A =
12 21 -6 7 13 -1 -4 -11
-10 -28 -7 -8 -20 25 14 -9
4 5 5 3 6 -4 4 -9
-5 1 0 -3 1 -1 -2 -1
-2 0 9 -2 -1 -3 2 -3
2 0 -3 0 0 -2 0 -1
3 -1 -3 1 0 2 -2 2
-11 -1 -8 -3 -7 14 -9 4
6 -9 5 7 6 -10 17 -12
4 -1 1 6 0 -2 8 -1
-1 -9 -15 10 7 5 3 -3
-7 -31 -20 12 -2 36 20 -24
-2 1 -1 -4 0 1 -3 1
Counting starts at 0.
The entry at row 2, column 1: 5
The top-right entry: -11
The entry in row 1 and column 0 -> -10
The entry at row 0, column 1 -> 21
The entry at row 0, column 0 -> 12
Report the bottom-right entry.
Answer: 1
The bottom-left entry -> -2
Report the entry just left of the largest entry.
Answer: -2
Report the entry just right of the smallest entry.
Answer: -20
Report the bottom entry of the column that holds the smallest entry.
Answer: 1
Report the entry in row 0 and column 2.
Answer: -6
The largest entry: 36
Report the entry in row 2 and column 0.
Answer: 4
Report the entry directly below the largest entry.
Answer: 1
Report the entry at row 1, column 2.
Answer: -7
The entry directly above the largest entry is 5
The entry in row 2 and column 2 -> 5
The entry just right of 25 -> 14
The entry directly above 17 is -9
The entry just right of the largest entry -> 20
Report the entry directly below 21.
Answer: -28
The top entry of the column that holds the largest entry: -1
